Some points, each followed by its number:
[ 0.2 -1.5 -1.  -0.1 -0.3  0.6  1.7  1.5  1.2  0.8] 0
[ 0.3  0.3  0.  -0.2 -0.8 -1.6 -1.8 -1.6 -1.1 -0.7] 1
[ 1.5  0.4  1.1  1.   0.2 -0.3  0.9  0.   0.2  1.2] 2
[ 1.2  0.1 -0.2 -0.5 -1.2 -1.5 -0.3  0.4  0.8  0.9] 3
[ 0.4  0.3 -0.7 -0.6 -1.6 -1.2 -1.   0.   0.1  0.9] 4
[ 1.   0.5 -0.4 -0.1 -1.1 -0.9 -0.4  0.7  0.8  1.1] 5
[ 0.6 -1.3 -0.5  0.9 -1.4  0.3 -1.6 -1.1  0.1  0.5] 6
[-0.2  0.5  1.   0.7 -0.9 -0.8 -1.3 -1.5 -0.8 -0.3] 7
[-1.7 -0.2  0.4  1.3  1.4  1.7  0.3 -0.2 -1.  -1.4] 8
[-0.6 -0.1  0.   0.2 -1.1  0.7  0.4  0.9  1.2  0.8] 9
[-0.1  0.4  0.6  1.5  1.5  1.6  1.   0.6 -0.1 -0.1] 10
[-0.2 -0.8  0.   0.5  0.7  1.3  2.   1.4  1.   0.4] 11
[ 0.   1.   0.3  0.4  1.8  2.   0.7  0.6 -0.1  0.3] 12
[-0.6  0.5  0.3  1.3  0.7  1.7  0.6  0.8  0.   0.4] 13
[ 1.5  0.7  0.2 -0.2 -0.6 -0.8 -0.2  0.3  1.   1.1] 14
Which point above is nearest to each new point by angle? Its number follows each.
[-0.6 -1.3 -1.  -2.1 -1.4 -0.3  0.3  0.3  1.5  0.3] 0
[ 0.  -0.2 -0.7 -1.1 -0.2 -0.6 -0.1  1.4  2.2 -0.8] 0
[0.9 0.1 0.  0.5 0.6 0.8 1.5 1.4 1.1 0.9] 11
[-1.1  1.1 -0.6 -2.6  0.8 -0.5  0.8  1.1 -0.3  0. ] 12
[ 1.5 -0.4  0.7  1.3 -0.6  0.2 -0.7 -0.5  0.6  0.7] 6
[ 0.3  0.4 -0.5  0.8 -0.1  0.7  0.7  1.6  0.4  1.1] 11
[-1.5 -0.4 -0.8 -3.   1.9 -0.6  1.5  0.1 -1.2 -1.6] 8
[ 1.4 -0.9  0.1  0.  -1.2 -0.6  0.5  0.1  1.1  1.4] 3
[-0.4  0.9  0.9 -0.5  2.3  0.6  1.5  0.2 -2.2 -0.6] 12
[ 1.2 -1.   0.1  1.6 -0.8  0.4 -1.  -1.1  0.   0.7] 6
